In the rows, zero is written as 128.
Each path below is one point turned by a fixed rotation once a step. After each direction that follows a path, write how fast that rotation turns it, in degrees per step (0 if it stays still).
Each turn is a multiple of 5 degrees from 10 to 175, or 0.
Each row of a path follows its step; steps can be skipped.
Rotation 1:
step 0: [122 134 128 127 128 139 119 127 117 126 124 120 116 128 120 112 119 128
 136 123 130 137 147 126 145 127 136 130 131]
step 1: [118 132 122 132 118 124 120 126 128 115 140 119 130 142 123 139 134 117
 132 130 128 133 133 116 126 133 139 143 120]
step 2: [113 130 125 128 129 126 116 130 133 137 133 128 115 137 129 124 129 114
 106 137 133 129 144 125 129 123 121 120 130]
step 3: [138 138 128 127 141 116 119 132 129 124 133 125 112 137 130 131 137 130
 138 110 130 132 143 117 134 127 132 122 130]
step 4: [116 134 118 134 123 126 122 133 132 135 120 120 132 133 134 137 139 135
 138 142 119 127 138 115 133 133 126 119 114]
step 5: [121 130 115 144 129 139 122 129 132 129 133 124 112 121 125 125 130 137
 117 116 113 124 142 128 121 125 120 131 132]
step 6: [130 132 135 133 136 118 111 129 137 118 136 131 139 131 124 144 123 143
 123 123 124 126 140 125 130 124 127 131 114]
step 7: [128 129 123 137 126 119 112 136 145 142 117 129 137 123 126 126 129 120
 124 129 112 124 126 117 131 124 128 121 141]
step 8: [130 130 134 134 134 120 137 135 132 112 118 114 120 121 134 123 122 141
 123 126 112 136 136 123 124 117 130 127 134]
step 9: [133 138 126 125 123 135 112 136 130 124 122 114 144 122 127 122 128 136
 126 136 121 123 138 138 139 129 141 138 122]
step 10: [116 131 123 116 112 131 124 135 139 115 138 130 134 128 131 126 123 122
 118 121 112 130 129 121 123 128 129 134 146]
step 11: [125 136 153 117 133 121 126 144 122 128 136 123 127 122 129 122 127 126
 116 129 126 126 137 124 126 113 136 127 122]
Directions:
[128 127 123 124 131 129 121 126 126 123 128 129 128 128 130 129 128 126
 123 130 128 126 128 132 122 133 124 134 127]  90
[127 129 127 131 130 127 128 130 129 134 129 128 127 126 126 133 131 134
 127 123 129 128 126 127 126 134 120 125 125]  35
[128 130 127 126 126 128 130 124 127 126 123 124 126 126 133 127 131 127
 132 125 122 131 128 134 132 130 126 126 124]  80
[120 124 125 126 128 129 131 126 134 133 124 131 126 130 130 127 128 129
 124 129 126 128 128 129 131 130 127 131 134]  135
[125 122 134 129 121 127 125 128 130 128 132 130 128 130 125 130 128 124
 125 122 126 128 127 132 128 127 128 129 123]  80
[126 129 131 134 128 128 134 129 127 128 129 126 122 124 130 127 131 123
 123 133 125 126 125 125 124 126 126 129 126]  120
Rotation 2:
step 0: [127 127 133 124 135 133 137 130 141 125 112 122 135 134 133 137 117 137
 136 137 137 132 132 132 126 130 139 129 121]
step 1: [136 128 122 129 136 132 126 133 124 125 135 134 117 113 123 125 134 123
 125 138 117 135 129 116 122 113 125 136 135]
step 2: [123 132 131 131 126 125 126 127 139 128 129 119 125 134 115 137 134 140
 128 121 142 125 142 138 131 140 127 134 138]
step 3: [123 125 128 128 127 130 130 122 128 118 118 141 115 123 139 141 118 129
 136 135 116 132 126 120 120 127 134 126 118]
step 4: [124 134 133 127 140 131 128 135 127 142 137 120 123 112 116 124 134 125
 131 132 137 127 123 128 122 131 129 124 143]
step 5: [123 126 123 127 131 111 125 124 132 116 120 135 127 140 135 128 129 134
 135 127 140 139 146 125 128 125 133 132 128]
step 6: [133 127 136 132 136 131 139 138 128 122 121 124 127 115 119 140 126 127
 120 140 115 128 117 126 124 133 135 136 127]
step 7: [133 124 123 132 128 136 118 131 134 137 134 129 126 123 125 127 130 138
 139 123 134 132 148 126 119 122 121 123 141]
step 8: [119 140 135 122 128 131 134 117 129 122 120 127 112 135 129 139 128 127
 128 137 134 130 130 127 136 129 140 142 123]
step 9: [123 120 118 132 132 117 127 140 137 123 136 130 120 112 124 133 126 128
 135 127 121 124 117 123 114 130 120 124 134]
step 10: [120 131 136 130 138 130 126 114 123 135 120 131 134 130 120 125 130 137
 131 133 139 137 145 132 125 136 137 120 132]
step 11: [135 126 131 124 127 122 135 144 125 117 122 126 117 124 141 140 127 119
 131 129 132 134 126 117 126 119 137 134 130]
Directions:
[126 130 126 128 122 135 125 123 131 129 131 128 120 128 126 132 127 130
 129 126 125 123 128 130 129 128 125 130 128]  65
[128 128 131 122 128 127 131 132 132 130 134 130 128 123 126 127 131 126
 125 131 122 130 129 125 129 130 123 124 128]  135
[131 124 128 124 132 133 122 125 128 127 129 131 130 128 123 124 122 126
 128 131 129 126 125 126 125 129 128 127 133]  125
Rotation 3:
step 0: [121 120 134 135 128 125 134 128 111 143 123 123 130 120 130 111 142 124
 120 121 126 112 135 123 123 128 132 131 143]
step 1: [121 140 140 136 130 130 111 123 132 130 124 124 131 134 130 113 144 138
 123 128 117 118 116 122 135 134 138 131 128]
step 2: [133 139 114 132 134 117 114 120 114 142 136 132 132 137 116 125 124 128
 125 129 113 119 129 122 117 138 135 131 128]
step 3: [129 135 121 130 141 141 130 119 128 142 121 118 119 141 139 127 123 125
 133 129 107 130 133 115 131 127 121 130 136]
step 4: [133 120 131 136 125 136 139 119 125 132 129 121 123 129 108 117 127 121
 123 122 123 134 128 109 126 135 137 129 149]
step 5: [123 137 132 131 138 127 134 108 125 117 125 122 125 123 133 124 142 128
 126 131 129 123 119 120 132 154 124 125 135]
step 6: [126 152 126 142 120 107 130 129 124 140 134 126 124 127 129 124 135 128
 122 136 126 137 123 119 117 136 124 131 137]
step 7: [129 135 112 130 141 124 137 123 127 140 121 127 132 118 140 124 138 141
 119 136 120 120 133 113 132 117 132 134 137]
step 8: [137 125 123 135 121 129 121 132 130 141 131 123 124 125 136 111 129 124
 124 121 121 129 123 117 143 138 148 140 134]
step 9: [134 134 115 142 137 135 125 121 127 133 125 138 125 133 122 130 131 128
 138 128 132 113 112 115 137 145 135 125 128]
step 10: [135 137 127 132 134 126 128 115 130 140 138 129 117 141 131 142 118 132
 126 135 130 145 126 115 126 142 130 140 131]
step 11: [136 133 110 117 127 125 150 122 134 125 128 125 119 124 125 128 122 125
 129 137 126 131 120 108 131 124 123 126 142]
Directions:
[128 129 123 131 126 125 130 132 123 128 127 127 128 128 134 128 125 122
 133 126 125 126 125 132 127 133 127 123 127]  115
[125 126 126 126 128 132 130 121 128 127 129 123 127 129 124 132 128 123
 131 126 130 135 125 126 125 129 124 127 129]  55
[132 129 126 129 126 129 128 131 122 131 128 130 126 130 130 133 130 133
 124 126 125 132 129 125 126 127 119 127 124]  95
[128 133 133 127 126 126 134 126 122 124 129 130 132 127 129 126 129 126
 125 131 131 131 129 130 133 127 125 125 133]  55
Rotation 4:
step 0: [124 128 121 127 122 134 145 128 124 116 138 116 122 139 118 128 125 131
 115 131 132 133 128 115 133 126 132 131 151]
step 1: [123 127 136 125 131 146 117 127 129 124 134 118 126 129 136 115 117 127
 118 129 137 144 132 121 134 131 120 140 142]
step 2: [125 125 112 117 119 137 122 138 131 110 138 128 115 127 123 123 138 123
 126 125 129 137 125 124 134 124 122 138 145]
step 3: [121 132 134 129 139 129 136 129 128 120 145 120 122 135 126 125 121 127
 119 128 124 142 118 119 143 128 134 131 148]
step 4: [124 131 134 127 120 144 128 142 130 113 132 126 124 133 131 101 121 128
 122 128 133 132 132 125 132 126 124 143 137]
step 5: [118 132 125 120 135 133 132 136 125 111 134 132 117 116 123 132 134 116
 118 120 126 144 125 125 135 133 120 142 140]
step 6: [119 134 129 118 131 132 136 132 129 112 141 120 119 127 135 107 123 127
 130 125 128 133 119 117 139 129 139 119 140]
step 7: [138 131 139 127 136 133 132 150 130 114 127 123 122 129 131 113 134 119
 115 128 135 136 130 128 139 128 125 142 134]
step 8: [114 126 119 120 129 132 144 139 120 111 125 126 116 121 130 121 127 125
 122 125 121 143 123 116 124 140 128 136 132]
step 9: [124 134 140 121 135 133 133 127 122 109 130 109 119 124 139 118 133 122
 126 127 135 125 130 125 142 137 130 124 143]
step 10: [138 127 122 120 125 137 132 153 127 125 119 122 120 127 132 118 127 117
 119 133 137 139 120 119 137 136 129 131 135]
step 11: [121 119 125 132 136 128 133 135 122 111 130 115 113 128 145 130 135 130
 125 127 119 137 128 118 130 141 134 142 135]
Directions:
[135 133 131 128 128 130 128 129 128 133 128 127 134 127 128 124 125 132
 123 127 128 123 128 123 132 129 129 128 130]  120
[130 127 122 127 127 126 128 130 128 129 128 131 127 122 127 131 134 133
 127 123 122 128 128 124 128 130 124 133 127]  125
[127 128 126 127 130 128 133 128 130 134 126 130 127 126 124 133 122 124
 123 130 127 135 124 126 128 130 130 127 128]  145
[131 127 130 127 128 126 126 126 127 128 125 123 125 127 124 129 122 128
 129 125 126 123 121 131 124 125 125 130 125]  0
Rotation 5:
step 0: [115 130 125 131 128 135 119 125 140 133 131 127 137 138 131 128 116 137
 133 114 117 142 146 128 125 124 139 134 130]
step 1: [116 114 126 117 140 125 135 130 133 134 141 130 134 128 131 129 116 132
 135 132 139 124 148 128 116 128 133 133 127]
step 2: [121 124 129 120 137 130 131 121 130 136 126 123 128 137 108 119 119 121
 137 140 131 122 139 138 136 131 129 121 143]
step 3: [129 123 129 118 114 134 130 122 115 129 139 128 128 141 108 120 128 127
 124 134 131 137 144 124 138 124 122 130 122]
step 4: [119 129 125 124 125 151 133 119 135 120 135 128 142 134 122 136 143 131
 120 139 125 121 135 122 133 123 133 127 122]
step 5: [109 128 131 127 124 128 150 119 130 116 129 117 137 120 121 129 127 126
 131 120 123 124 128 124 138 128 136 143 130]
step 6: [121 118 134 115 122 131 132 121 132 130 133 119 137 137 141 122 123 114
 136 131 114 139 123 126 128 123 134 141 138]
step 7: [126 120 118 120 116 131 123 132 132 124 131 110 126 123 130 132 114 126
 141 144 131 135 135 117 121 122 140 125 129]
step 8: [123 119 108 117 136 125 116 121 133 122 133 119 123 129 123 125 129 123
 121 133 144 127 127 126 143 119 139 130 134]
step 9: [123 127 121 143 134 124 122 130 115 126 148 120 125 133 120 121 138 120
 128 139 121 123 133 124 139 120 133 136 133]
step 10: [124 142 118 132 119 136 132 131 124 120 146 137 137 143 127 120 127 126
 135 126 124 128 122 129 133 125 148 124 124]
step 11: [116 136 124 136 125 114 129 111 143 114 136 136 136 135 135 128 118 126
 134 128 127 125 136 118 128 124 131 128 120]
Directions:
[129 131 130 124 126 124 125 133 135 131 129 125 132 128 126 122 131 126
 127 129 128 125 130 125 130 133 131 131 125]  0
[123 125 127 130 136 125 132 126 128 127 126 124 127 128 131 127 134 134
 125 128 132 123 129 126 127 129 130 130 130]  100
[132 123 131 129 131 127 124 125 127 130 133 130 129 131 130 128 128 129
 125 130 126 130 128 125 125 126 124 137 126]  130
[130 129 126 130 132 132 135 125 130 132 129 131 125 132 127 126 125 124
 129 126 128 126 130 122 130 133 125 125 124]  40
[129 129 126 129 134 131 123 135 127 128 131 122 125 127 132 129 122 124
 126 124 129 129 131 129 129 128 130 129 129]  45
[128 128 127 127 133 127 127 126 134 124 128 131 129 122 124 134 123 126
 127 130 132 122 125 130 130 128 127 132 126]  110
Rotation 6:
step 0: [134 130 128 132 134 124 137 128 130 128 121 123 113 127 134 130 115 120
 140 132 115 121 131 130 126 131 121 118 125]
step 1: [137 129 126 120 134 120 125 124 129 123 128 115 114 128 122 126 143 120
 137 134 130 117 132 124 124 130 127 122 125]
step 2: [134 136 126 129 141 130 138 133 123 126 118 127 131 115 117 123 130 126
 140 131 127 128 133 130 126 142 122 121 123]
step 3: [130 134 115 132 126 127 133 122 126 132 126 113 130 132 120 128 133 131
 144 133 112 119 129 132 121 130 129 130 131]
step 4: [123 138 111 137 141 128 129 129 125 124 134 131 126 128 124 129 140 125
 133 135 135 119 136 137 127 134 124 128 129]
step 5: [127 132 119 143 133 127 133 125 128 136 127 125 130 139 126 124 117 124
 139 133 123 123 133 125 136 135 119 115 123]
step 6: [135 131 122 130 143 131 124 120 138 127 131 118 122 139 130 134 130 122
 131 130 125 112 133 130 125 130 133 126 116]
step 7: [134 134 126 124 139 131 127 130 132 124 131 125 138 128 116 124 134 125
 134 130 135 121 131 116 139 141 120 124 117]
step 8: [134 134 126 128 134 140 131 129 134 128 122 123 144 130 125 131 122 126
 138 129 109 118 127 130 127 134 124 133 122]
step 9: [129 132 115 127 132 128 124 129 133 121 143 126 137 132 122 127 140 122
 133 131 124 113 128 127 130 125 119 140 131]
step 10: [128 132 124 137 137 126 129 138 128 128 133 140 141 127 130 128 120 116
 133 136 124 123 128 132 133 131 111 124 124]
step 11: [136 125 126 131 133 119 126 123 135 130 138 123 128 135 136 124 121 122
 136 132 112 115 125 124 130 118 123 127 122]
Directions:
[121 126 123 126 124 132 131 130 126 126 129 131 127 130 132 132 130 124
 129 126 124 127 134 126 129 126 125 125 130]  70
[131 127 129 122 128 129 129 130 128 127 124 126 131 124 127 129 133 129
 129 125 126 129 131 121 127 129 133 127 120]  65
Rotation 7:
step 0: [115 109 118 132 143 130 128 123 120 117 126 119 126 116 123 141 135 125
 137 129 132 122 129 127 114 132 125 128 125]
step 1: [129 126 132 125 129 124 123 139 120 119 130 120 135 122 130 121 126 117
 113 124 146 125 117 137 123 111 125 123 122]
step 2: [114 135 126 132 119 136 141 113 119 124 124 135 132 139 123 129 130 129
 115 133 136 115 134 127 124 117 119 133 130]
step 3: [123 132 124 138 127 125 126 130 114 125 118 116 122 145 114 127 136 121
 142 121 130 132 130 123 132 120 135 127 115]
step 4: [125 133 123 122 130 129 137 119 126 123 129 122 140 113 116 121 136 118
 136 133 134 126 120 146 140 133 135 136 124]
step 5: [130 128 120 133 130 128 141 136 122 139 122 117 135 117 129 128 144 125
 127 121 138 131 136 124 115 125 115 142 136]
step 6: [131 124 125 121 123 118 135 122 132 117 117 128 137 145 140 125 129 127
 130 124 136 137 126 140 112 122 129 134 116]
step 7: [123 142 129 132 124 130 130 116 121 132 123 121 142 128 122 116 111 126
 141 138 126 133 134 130 121 116 122 118 134]
step 8: [113 111 117 132 141 131 133 119 118 137 120 123 138 130 130 135 130 122
 140 127 131 129 118 118 130 137 128 121 122]
step 9: [127 126 126 127 135 116 132 132 131 117 137 112 130 112 127 124 119 125
 128 129 144 119 118 126 119 120 127 130 113]
step 10: [119 114 131 124 127 134 131 123 121 127 127 137 141 129 126 117 125 123
 118 125 140 119 137 124 126 109 121 141 136]
step 11: [116 136 126 136 127 125 124 128 135 125 119 124 133 151 115 129 137 127
 135 119 129 117 123 125 122 118 120 123 120]
Directions:
[133 128 130 129 124 129 125 123 127 131 127 130 131 136 126 130 126 132
 125 129 125 127 128 129 123 121 129 131 126]  85
[134 121 127 124 131 129 128 129 132 129 129 127 129 121 123 126 133 132
 126 128 130 127 131 129 126 127 127 128 124]  80
[124 127 129 131 132 124 125 129 126 134 128 126 131 123 126 134 130 128
 127 130 123 127 122 133 127 128 131 129 130]  90
[127 126 128 131 125 134 131 129 127 135 129 130 132 129 127 130 128 130
 128 130 131 125 130 129 132 130 120 128 133]  130
[128 132 123 126 124 122 129 125 127 127 135 130 128 125 127 123 127 128
 126 135 126 125 128 130 128 128 126 127 128]  140
Rotation 8:
step 0: [140 127 119 132 120 137 124 135 118 120 139 139 135 133 123 123 140 137
 129 128 147 126 135 140 140 127 129 131 113]
step 1: [137 122 117 144 126 130 137 128 113 128 134 127 139 127 123 114 131 137
 125 133 140 133 125 143 119 123 140 130 141]
step 2: [124 122 133 145 139 140 139 137 121 121 125 115 133 124 119 117 127 124
 133 126 133 138 113 142 128 135 116 128 135]
step 3: [128 121 141 133 127 127 115 139 129 109 123 118 128 121 137 134 128 126
 138 144 134 137 122 136 122 137 118 118 140]
step 4: [131 128 116 110 137 124 112 138 130 123 128 116 130 122 136 127 129 143
 135 143 135 125 118 127 130 123 112 128 127]
step 5: [133 125 114 134 139 128 108 116 127 135 130 132 136 133 143 124 117 135
 129 135 124 134 113 117 123 120 122 130 129]
step 6: [139 125 125 132 132 122 129 126 146 139 130 127 139 145 128 127 124 117
 133 125 113 141 115 129 130 121 115 138 128]
step 7: [137 130 130 137 119 128 116 133 149 122 133 145 127 129 126 136 127 115
 136 126 127 136 125 140 135 120 125 130 111]
step 8: [136 128 114 126 117 111 124 142 133 135 136 137 135 118 124 125 131 122
 125 128 139 124 134 146 128 111 134 122 124]
step 9: [123 123 116 138 133 132 126 134 106 140 131 136 144 124 119 118 127 118
 124 120 138 123 123 137 130 123 126 117 118]
step 10: [134 119 141 134 127 132 129 133 111 129 125 128 149 139 115 129 138 118
 129 130 126 135 127 138 114 132 127 118 138]
step 11: [135 130 144 118 135 146 123 137 126 110 128 123 136 126 115 125 139 137
 132 131 132 132 123 142 120 128 120 127 123]
Directions:
[125 125 127 123 134 131 122 128 127 125 127 128 124 127 126 126 130 127
 130 126 126 127 127 127 122 130 126 127 135]  45
[131 132 122 126 127 126 127 125 133 133 126 133 126 129 127 131 127 127
 129 122 132 133 129 127 127 131 124 125 129]  40
[123 127 128 130 126 125 129 123 125 129 130 127 123 128 126 132 129 133
 124 127 124 128 133 132 126 127 121 130 126]  0
[125 127 129 133 124 129 128 127 127 126 129 135 129 126 133 128 127 133
 135 126 125 130 129 125 125 127 130 122 128]  160
[126 130 126 133 132 129 132 131 125 132 129 129 130 129 133 125 125 125
 121 123 125 128 124 126 126 129 126 128 132]  95
[129 126 129 128 130 124 125 133 122 133 123 126 126 126 132 130 129 126
 131 128 130 125 132 125 131 127 125 123 126]  70
[126 123 129 128 133 126 130 118 129 132 127 128 131 125 127 123 126 128
 129 127 132 127 128 128 132 124 129 126 131]  95
